A hidden rule labels the rows of this table. It goes by one to three of the table's principal directions, not those with the most spread.
[ -5 -25   3 -27  -8  -3  14  14 -18  -6  12  25  41 -18  29   2 -12  60 -15  14  10  16   6  54 -31  -5  25  24 -38   1 -15  12  16 -19 -21 -19  31  26  16   3 -10  22 -37 -42  13  -1   0  14] A
[ 11 -31  55  -7 -12  -4  16  17  -4  20   1  25  31  16  33 -46  11   7  29  30 -22  11  11  12  20  55 -21  23 -25 -65 -39  11   9   8 -47  38  -9 -22 -22  98 -72  46 -21 -32 -18   7 -77 -19] B
[-26   1 -25 -39   3   3  -6  26   3  35  28 -79  -8 -69 -82 -19 -50   6 -53   2  21  -9   2  43  -3 -29  51   8 -31  71  -6 -11   2 -46  32  17  39  37   8 -32  70 -13  11 -22  32  -4  28  57] D
[-27   6 -31  26 -11  30  -5 -14 -10  -6   2 -58 -17 -43 -18  35 -40  -6 -28  -1  20  16   0  16 -21 -76   9   4  -2  35  25  -9  -8  -5  23   6  37  38  17 -55  80 -14  16  38  26 -18  85  53] D
[-17 -36  30  11   3  20  -9 -19   7  22 -20  35 -11  65  15   6  -7 -23  -5  28   2   6   7  -9  -6   4 -36 -22  18  37 -29  18   2  46 -10  21  -4   4 -11  19 -15  42  -3 -13  12  23  12 -39] B
[  6  -3 -14  -3  41  20  -5 -22   5   5 -19  27  16  30  43 -26  16  13 -19  27 -62 -50 -19 -43 -22 -22  12 -23 -69   2  25 -22  46 -37  15  37  -7  11 -74   1 -71  -8  -6 -22  10  -1  14  17] D
[ -3   6 -25  -6  24 -58  36   4 -11 -25   5  25  13  20  15 -11  23  24   9  -6  -4 -25 -15   1  -9  37 -78 -28 -22 -12  -3 -44 -16 -17 -12 -38 -50 -70  10  19   0 -38  18   4 -17   7  -1 -70] C
[  6  -2  32  15 -43  91 -10 -22   8  -1 -33   8  10 -33  25  23 -35  20   8  32   3  44  19 -14  -5 -53  42  43   6  10  18  56  17  42   0  42  28  89 -28   0   5  67 -25  -2  12 -25  36  47] D
[  2 -16 -29  -6  -5 -51   7   2 -27 -62  -1 -22  59 -58 -36 -39 -42  34   8  -2  -5  -4  -8  43 -11  23 -15  23 -74 -15  -1 -24 -24 -29 -10 -15  -6 -12  49  -7  36 -45  -9  -9  -6  -1 -30 -33] C
[-19  27 -33 -16  43 -65  11  38  -3  20  18 -24 -28  -5 -42 -44 -19 -18  45  -3 -19 -23 -41  29 -19  10 -47 -29  -6  34  -8 -41 -39 -26  25  -8 -34 -38  17  -3  18 -75  38  22  18   9   5 -35] B
[ -8  -4  15  15  14 -30   4  36 -38 -14   7  52  -8   6  21 -40  48 -19  89 -10  15  -8 -43  43 -22  50 -39  -3  71 -25 -21  32 -56  49  -3 -36 -68 -33  39   3 -61  -2  -2  51  -7  38 -61 -98] D
[-31 -24 -26  15 -14  -1  28  -2  -9 -53 -12 -36  28 -26 -34 -31 -52  12   2   9 -65   2 -30  51 -27  -6 -76 -17 -53 -56 -38 -10 -37  11 -29   9   0 -14  10  33   8 -43 -27 -25  46 -26 -16 -22] D
[-21  -5 -17   2   8  15   8  19  11  43  16 -35 -17 -23  -8  -3  -7  -9 -12  28  22   6   1   6   1 -13 -20  25  10   4 -11  11   4   7  -5  24   8 -14   1  25  32 -10  23 -13  38  -2   8  35] D
[ -8   8  27  15  26   0  -5   4   5  23   0  54 -39  75  40 -19  42 -37  36  13 -15 -12 -34 -23 -11   8 -29 -34  38  -8   1   1  -6  24   5  10 -45 -23 -36  12 -86  23  20  21  -4  21 -18 -32] D
[-18 -39 -12   6 -17  -7 -10   6 -16 -15   9 -30  21 -14 -23  12 -22   2 -21  -8  17  21   8  57  -7   0  11  19   4  -4 -26  14 -20  14 -16 -17  42  13  54 -20  36  -9 -24  -8  25   8  -8  14] A
[ 63  70  41 -79  25  16 -19  -9  56  55   5  68 -27  57  10  32  39  20 -41 -17  33 -12  37 -93  43   5 127 -14  -9  66  53 -32  97 -61  44  10   4  21 -87 -17 -54  76  21 -24 -98  -9  28  51] A
[-10  24   2 -12 -18  92 -17 -16  24  -6  -7  -6 -21 -24  -6  51 -34  33 -48   8  11  33  -3  11 -14 -87  99   9  -2  52  43  31  24   8  43   8  37 114 -42 -75   3  72 -18 -16  17 -25  82  97] B
[ -23  -93    0    7  -26  -50   24   31  -54  -58    0    3   97  -42  -14  -73  -31   28   44   25   -1   21  -12  116  -22   84  -80   53  -41  -87  -86   25  -56   42  -80   -8   -7  -53   94   78   -7  -23  -49  -29   24   22 -116  -92] D
[  15  -29  -41  -26  -12  -28    8   -3   -4  -74   -3  -23   91  -53  -33  -24  -52   62  -32    2  -29    7    3   51   -7   23   25   44 -114  -62   -9  -21   10  -43  -30  -10   34   -6   37   14   13  -42  -41  -68    3  -22  -50   22] A
[-25   3 -14  54  -2  81   4   2 -13  13 -17 -62 -28 -79  -9  27  -6  -7  14  23  25  22  -9  16  -6 -46 -27  43  51  -6  13  42 -21  62   5  25   0  51   3  -6  65  10   2  55  41  -8  59  19] D
[ -7 -55  25  11 -32   6 -14 -33  -7 -52 -12  57  33  53  10 -10   4 -16 -27  -3  -4   0   6   0  -8  25 -12 -23  -7 -36 -39  28   3  38 -34  -4  -1 -27  13   6 -53  37 -36 -41  -1  13 -66 -46] A
[ 11 -41 -17 -49 -34  15 -14  26   4  -1  21 -47  84 -75 -12 -19 -61  65 -46  24  -7  33  29  70   0 -16 123  92 -92 -24  -6  25  35 -57 -17  25 100  70  23   5   4   5 -49 -88  34 -23 -42 127] B
[-27 -47   1  17 -41  23   8  26 -38  -4   7 -53  42 -87 -19 -18 -17  22   6  20  49  35  10  72   2   7  -4  76  15 -20 -24  41 -36  39 -30  10  21  28  56  12  54  20 -15  23  24   3 -22  10] A
[ -4   5 -27  35   1  44   0 -12  11  37   8 -90 -23 -52  12  75 -11   8 -51   8  30  27  43 -10  29 -60  19  43   3   5  33  -3  25  -8   5  18  63  40  -2 -14 101  -4  11  17  23 -19  97 111] B
[  8   5  33  17  -2  26   5 -45  23 -12 -24  32 -19  48   5  -1  24 -20 -32   2 -31 -23   9 -78  24  11 -42 -49 -17 -29  -6  -9  33  17 -18  32 -29 -28 -68  34 -39  34  -7 -27 -20 -13 -14 -36] A
[  0  13 -23  41   6  16 -13 -32  -4 -13 -12 -31 -11  -7  25  36 -12  -4 -13  -4 -16   3   4 -26  -7 -63  11  -1 -21   6  46 -22  11 -16  16  12  31  35 -12 -48  35 -24   7  38   7 -17  72  53] A
[-21  34 -30 -43  37 -20   4  39   6  53  25 -63 -31 -54 -79 -47 -28  -4 -13   7  -1 -36 -27  15 -11 -15  14 -12 -25  74   5 -34  -2 -57  43  21  -6   8 -16 -16  43 -44  39  -2  26  -1  22  19] D
[-15 -23 -46 -32   2 -72  17  27 -24 -31  18 -39  65 -40 -39 -65 -24  38 -12  -2 -29 -27 -22  53 -15  31 -15  14 -81 -14 -13 -44 -25 -60 -13 -14   5 -28  34   0  10 -73  -1 -23  18  -4 -50  -5] C
[-16 -78 -13  -2 -24 -75  17  34 -58 -25  -2   2 103 -15  24 -84 -23  25  60  27 -28   0 -16  78 -37  59 -66  50 -46 -47 -53  -2 -52  -5 -60  -3   8 -40  79  58 -18 -62 -19   2  28  17 -94 -61] A
[  2 -36  -7 -27  28 -47  11  38 -26  36   2  -2  53 -20  -6 -52   7  24  29  34  38 -11   4  36   3  68 -24  54 -22  21 -24 -19  -6  -6 -23  12 -15 -36  37  50  18 -19  17  17 -18  33 -33 -55] B
[  7 -31  43 -27   2  15 -28 -19  20  44  -8  65   3  88  25  -7  17 -23 -30  24  26  -8  27 -44  16  16  43 -14   4  56 -12   8  43  12   4  36   4  -5 -37   8 -54  70  10 -22 -31  26 -13  -4] D
[ 19  36 -39   7  -3 -15   7  -3  -1 -44   6 -44   6 -54 -11  31 -28  22   4 -31 -19  12  -2  16  -3 -27  19  10 -29 -35  33 -25  -8 -40  14 -32  20  11  26 -26  44 -51  -5  10  -6 -27  31  42] D
[  4 -10  13  11 -11 -13   7   1  -6  13  -3  19  15  26  51  -8  21   1  25  16   0   7   9 -20   9  10 -22  16   6 -16   6  -3  -4   5 -17  11  -8 -17  -7  26 -23   6  15  18 -10   1 -11   2] A
[ -12  -22  -35   18  -27  -20  -17  -12  -29 -103   -3  -27   41  -42  -48  -33  -37   -5    0  -30  -49  -14  -42   52  -36    0   -2  -11  -34  -49   -4   13  -52  -12    4  -40   -2   14   57  -48  -11  -52  -34  -18   37    1  -66  -23] D
[-13 -54 -33  41 -22 -10   5 -50 -19 -88 -22  -9  50  16   6   2   0  -6 -44 -13 -46 -31  -2  -7  -7  17 -75 -32 -39 -60 -16  -4 -24   9 -26 -26 -12 -42  23   0  -1 -36 -24 -24  23   6 -35 -46] B
[ 38 -10  -8 -28  -1 -23  -4 -12   1 -60 -17  28  67 -13 -20 -25 -20  31  -2  -8 -27  -9   2   5  -3  47  27  19 -71 -51  -9 -10  23 -27 -22 -10   3 -19  18  26 -28 -20 -36 -50 -30  -6 -69 -32] D
[ 20  48  -8 -26  34  30   2   9  15  56   0   5 -13  -8  44   3  23  31  -2  17 -16 -20   0 -46  -2 -47  70  13 -28  37  57 -27  55 -53  35  36  14  44 -79 -17 -30   6  19  21 -17 -23  65  79] D
[  -4   67  -58    3    5   20    3   -9   14  -62    5  -76  -31 -107  -90   31  -71   22  -25  -33  -11   12  -23   25  -18  -74   30  -10  -44    6   41  -21   -7  -33   43  -20   16   45   13  -73   96  -55   -4   -5   21  -48   72   50] D
[ 18   0  26 -30  -5 -21 -20  23   7  59   2   7  19 -10   9 -50 -17   0  37  40  29   9  20 -24  23  16  46  56 -15  60  18   7  10 -21  14  49   0  21  -7  19  -3  18  39   2 -17  13 -26  27] B
[-21   8 -21  34  17  33  -8 -12  -7   9  11 -34 -50  -5   7  50  31 -20 -40 -23   4 -17  -7  -4 -11 -48   3 -30  44  11  17   9   3   6  22 -21  17  24  -9 -56  24  -6  -5  23  34   5  58  32] A
[-50 -11 -22  45  -4   6  10  25 -42 -13   9 -38 -21 -21  16 -12   9 -13  41  -4 -36  -2 -60  65 -49 -34 -54 -12  50 -19  -1  22 -75  24   9 -29 -14  33  26 -34 -15 -33  -5  53  69  10  10  -4] C
[  11   -4  -18   -1   22  -80   21   12   -4  -29    6   15   26   39    8  -57   23  -17   38  -13  -66  -39  -25   -7    7   68  -72  -32  -37  -82  -25  -45  -22  -28  -26   -9  -44 -101    3   60  -63  -74    8  -10  -14    3  -85  -58] D
[-13 -21 -23  15  -5 -32  -1 -27 -13 -57   5  -6   0  20 -26  25  -1 -23 -35 -37  11 -19   3  13   1  18 -42 -51   9   5 -12 -13 -32   5  10 -54 -22 -45  45 -33  32 -17   2   1  -8  23   2 -55] B
[ 10  22 -55 -29 -12 -50  -8   0   0 -46  14 -42  37 -47 -37  -1 -56  36 -22 -23  -5   3   0  21  -8 -32  59  15 -71  33  45 -42 -10 -77  34 -30  33  23  37 -71  56 -62  15  -8  -3 -23  24  62] A
[-18   0 -12 -20  -5 -14  17  42 -19  44  14 -31  10 -31   5 -18 -15  15  31  14   9   9  -9  43 -21 -12  -5  27  14  33  -6  -6 -26 -18   5   1  15  15  21  10  27 -23  20  33  20  -2  23  20] D
[ -9 -78  47  -9 -27 -42   7  19 -33  19   6  62  55  73  62 -32  27  -5  34  26  33  16  16  40   0  75 -41  22  30 -11 -54  18 -28  33 -49 -10 -13 -49  46  64 -59  48   0   7 -24  48 -74 -68] D
[ 14  44 -48  49 -12   4  16 -39  17 -53 -19 -40 -13  -9  20  67 -14   4  -1 -28 -41  16   4 -43   7 -51 -44 -13  -7 -52  48 -33 -11  -8   2 -24  11  -7   0 -21  58 -65  12  31   4 -49  70  43] A
[  7  -1  16 -28  13  20 -32 -15  37  37   0   4 -15  46 -28  -3   1 -21 -57  10  10 -13  16 -45  29  -1  64 -11 -15  51  11  -8  43 -16  23  36  15  18 -46 -16 -21  41  16 -34 -14   9  -2  42] C
[  7  16 -13   5  11  25 -14 -23  -4 -11   4 -29 -11 -19   6  32   3   6 -45 -22 -17 -22   5 -11  -2 -46  60 -22 -26  20  42 -15  25 -45  39  -8  25  48 -28 -57   4   8 -10   7  -6  -2  54  55] D
[-18 -10  21   9  13  57 -21   9  -7  11  -3  10 -26 -24 -17  -2  -9  -3   5  17  16  15 -21  40 -27 -26  39  13  23  19 -13  50   7  44   8  20  11  63  -5 -26 -17  47 -34  -8  31  13   7   3] A
[ 17 -31   2 -52  11 -61   4  25   0  17  -1  63  64  30  21 -64  -8  29  34  35   5  -9   6   8  -7  61  -1  31 -49  20 -27  -6  11 -20 -20  11 -15 -46  17  49 -41 -16   8 -44 -14  19 -68 -42] B
[ -1   8 -34  17 -18  -2  -9  20  -2  20   3 -50   7 -44   4  16 -29  -5  36  14  32  39   4  14  -5 -30   9  70  32   7  24  12 -26   5   3   2  32  19  55 -12  71 -46  34  42  27 -12  24  58] D
[  25   26   98   11   -6  105  -50    8   33   54  -11   58  -68   34   27    2   36  -42   46   14   -9   38   -7  -31   19  -18  112   20   84  -21    6   93   37   68   11   58    9  100  -75    5 -127  121  -40  -10   -3    3  -45   54] C
[-31 -20  22  22 -22  58   3 -44  -6 -64 -12  11 -16  18 -14  12  -7  -5 -60 -14 -48 -16 -24  10 -25 -30 -24 -74 -17 -25 -17  21  -6  22   2 -11 -13  33 -40 -24 -49  58 -49 -41  26  -3   2 -25] B
[  5  30 -13  27  31  28 -18   5   8  58  -6 -34 -39   8  35  26  28 -23  23  11   3   0  -3 -37  14 -41  30  23  41  30  54 -12   8   0  35  29  10  38 -32 -29   9 -11  40  75  -1   1  71  68] B
[ 53  -9  -1 -14  -8 -47 -17 -62  30 -83 -17  56  46  79   7  20   3  -2 -49 -36 -32 -22  35 -64  39  53  18 -43 -69 -44  11 -38  35 -38  -7 -32 -11 -63  -4   4 -44  -2 -13 -65 -69   4 -54 -28] B
[ -6  -9  13   8 -12  20 -12  15 -17   1  -7  21   5  -4   9  -6  16  -2  34   8  32  20 -18  21 -16   7  14  35  53   5   2  36 -22  41  -3 -10 -11  28  26 -16 -17  26  -1  34   3  15 -21 -19] A
Here are more rows. What is the label of each one?
[ 11  -8 -15  -4  34 -56   3 -23  20   6  -5  23   2  64   1  18   6  -9 -25   6  31 -11  27 -41  29  39 -50 -19 -25  29  -2 -51  18  -5  -8  -6 -21 -77  11  17  39 -20  38  -9 -39  20  21 -46]: C
[ -32    9  -42    7  -12   -1   26   51  -29   19   28  -83   -9 -107  -30   -2  -24   19   22   -8    3   15  -18   76  -36  -37  -20   37   28  -16  -21   20  -38   -8  -10  -18   39   22   53   -4   79  -69  -13   18   73  -25   19   38]: A
[-43 -59   8 -16 -13  -5  11  24 -20  10  24 -16  16 -16 -33  -2 -18  23 -40  15  54  24   8  88 -11  21 -18  16   6  26 -56  23 -21  29 -29 -18  21   4  51   5  39  38 -24 -37  32  25 -12 -20]: C
[-18 -45  -7  29 -26   0   2 -42 -16 -84  -8 -15  25  10 -30  24  -7  -3 -62 -28  -5  -4   5  26   4  18 -42 -35 -19 -43 -24  -2 -22  22 -23 -38  -2 -20  34 -16  17  13 -34 -23   0  10 -20 -45]: C
[-30  34 -15 -19  19  -9   4  22  11 -26   4 -17 -35 -27 -89 -57 -47  -7  22  -7 -49 -14 -62  40 -27 -15 -16 -48 -24  25 -13  -9 -40   0  32   7 -37  17 -18 -30 -13 -31  -2 -18  36 -14 -11 -28]: C
[ 22 -25  29 -11  -5  69 -20 -68  32 -23 -23  63  12  69  31  44  13   2 -97   3 -15 -19  36 -64   8 -16  53 -43 -44  -9  -2  13  86  -3  -5  19  25   9 -68   3 -62  82 -42 -80 -25  -3   7  19]: D
[-14  70 -29 -11  32  -2  -7   1  26 -13  13 -26 -76 -17 -74  12 -31 -19 -11 -31 -15 -15 -40  -3 -16 -52  16 -63   3  58  30 -25 -13 -23  63 -19 -22  22 -20 -76  32 -32  23   3  16 -15  60  12]: C
[ 16 -21   2 -10  21 -65  12   2   0 -23  -8  63  33  57  13 -32  27   5  29   7  -2 -14  -8  -8   4  83 -67  -5 -14 -35 -30 -17  -7  12 -38 -23 -48 -82  25  51 -39 -24   2 -27 -23  24 -74 -97]: C
[   6   24   36   27   21   -9  -22  -21    9  -29  -11   66  -64   80  -10   -9   44  -75   38  -31  -21  -29  -41  -45   -4   36  -46  -81   70  -15   -8   16  -25   44   18  -27  -80  -41  -13  -10  -79   15    7   14  -20   34  -53 -108]: B
[ 18  11 -30 -33   2 -35  19   3  16  16  12 -35  26 -22 -13  16 -22  25 -32  -1  26   0  42 -14  33  11   8  18 -46  21  11 -49  21 -51   4   0  18 -40   9  22  69 -28  33  -8 -35 -14  35  33]: D
[ 22   3  18 -27  21 -78  11  44  -1  47  23  14  14  33  19 -38  38  -2  49   6  27   2   8   2  39  79 -12  31   8 -15  -6 -38 -10 -22 -18  -1 -28 -65  16  57 -28 -11  41  26 -54  24 -54 -23]: C
[  1  46  36  20 -29  90  -6 -18  18   6  -8  22 -69   4  20  78  12 -11   0 -23  24  39   7 -23  -2 -67  45 -21  89  18  25  47   9  50  26 -12   9  68 -34 -44   0  76 -13  32  -7 -23  74  36]: D
[ 38  59   5  -7  20 -41   2  -8   0 -20  -2  26 -23  14  10   2  24  -5  33 -45 -39 -31 -11 -44   2   7  10 -48  -5  -6  34 -38   7 -48  25 -31 -27 -13 -22 -19 -30 -34   4  23 -45  -8   4 -31]: A
[-27  15  -8  -7  -3  31  15  38  -7  28  13 -34 -31 -52 -34   7   0   4  15   0  31  14 -18  47 -12 -11  -8  14  65  25 -14  31 -34  33  13 -16 -10  25  18  -8  38   7   4  26  31   1  24  -3]: B
[ 32  13 -15 -12   7 -61   2   1  -3   0   2  12  27  15  31  19  21  27  15 -17  26   4  30 -21  29  25  19  23 -11  18  34 -40   4 -31   3 -28   3 -22  23 -18  27 -29  23  33 -52   2  20   6]: C
[  -7    3   -8   21   -1  -59   18   13  -27  -43   -6   20    0   12   -5  -34   16  -23   75  -28  -33  -17  -37   19  -16   46  -91  -36   37  -37  -25   -4  -69   26  -11  -42  -60  -58   41   13  -19  -59    3   40    2   11  -50 -105]: C
[ 32  20  20 -53  22 -17 -18  29  51  38   9  24   7  32 -15 -33 -23  16  15  23 -22  27   3  -2  26  24  82  37 -49 -13  -2 -10  43 -26  -7  44  28  13 -34  35 -61   9  -6 -67 -14 -16 -52  68]: C
[ -6  74 -13  -8  27  18 -22  -3  25   9   8 -23 -85  11 -43   8   3 -41  -5 -39 -47 -39 -45 -36 -10 -56  43 -79  33  65  50 -14 -14 -37  86 -15 -27  50 -55 -85 -24 -14  27  21  14  -4  49  32]: B
[-14 -46  34  29   7 -17 -23 -14  11  32   0  32 -16 108  32 -21  48 -62  -8  26   9 -10   0 -43  27  45 -49 -15  37  -8 -18   5  -7  38 -21  23 -30 -47 -12  29 -62  33  32  -3   1  45 -59 -30]: C
[-15 -46 -43 -30  -3 -66  28  50 -24  -5  16 -65  75 -68 -48 -62 -45  36  17  17 -14   0  -3  90  -3  58 -42  55 -58 -32 -51 -17 -42 -27 -36  -4  17 -39  70  59  47 -77  -9 -29  34   3 -62 -12]: B
[ -7  35  50 -18  17  36   3  18  20  50  -2  77 -57  52  17 -17  28 -14  39  19   8   8 -28 -24 -17 -11   7 -28  51  30  -9  20  18  40   7  28 -36  10 -61  12 -75  60   8   9  -9  -4   4 -27]: A
[  20  -33   44  -10  -16  -43  -11  -24    9  -15   -3   36   17   58  -23  -40   20  -43  -21  -12   -6  -31   26  -48   42   87  -34  -37  -13  -29  -44   -4    9   -1  -29    7  -33  -76   -1   57  -43   22   -3  -51  -39   28 -109  -81]: A
[ -8  32 -13  -1   6  41 -29  -7  23  -2   9 -17 -53 -16 -34  41 -30 -17 -25 -12  11  13 -16   7 -21 -62  58 -14  26  45  26  28   4  -2  47 -17  20  61   2 -69  23  12   0 -21  36  -1  43  54]: B
[   3   48   35   -9    9   62   -6  -21   23   -2   -5   62  -63   50   17    9   44  -20  -15  -22  -43  -34  -30  -56  -14  -35   37  -83   32    8   20   17   28    2   41    0  -40   29  -96  -31 -106   62  -14  -10  -11  -10   12   -4]: D
[  5   1 -17  -3 -12  28  -4 -33   1 -47   0 -32  15 -35 -25  30 -17  22 -75 -23 -11 -13  11  -2  -1 -30  43 -15 -52 -11  21 -12  27 -39  12 -15  29  30 -11 -37  22  11 -26 -33  -4 -15  23  38]: D
[ 38  32 -38 -11  22   0 -10 -28  19  11 -16   5  11   7  35  24  12   5 -17  -4 -14 -37  25 -83  11 -27  41  -4 -32  34  56 -33  46 -55  38   9   6  -9 -37 -23  13 -40  31  13 -28 -13  53  42]: D
[  11  -50   29   -8    0  -54    0  -20   -7  -24  -20   70   44   56   -6  -46    7  -13    9   19   25  -17   17  -24   16   91  -71  -11  -23    2  -46   -5   -1   30  -39    3  -53  -84   27   58  -17   15    6  -31  -40   38  -80 -127]: C
[  3  32   2   5 -16  56   3  -7  20  36   1 -44 -29 -33  10  56  -7  14 -28   4  27  29  30 -25  27 -56  44  25  19  30  42   3  20  -4  23  18  30  56 -33 -20  52  37  18  24  -7 -26  85  90]: B
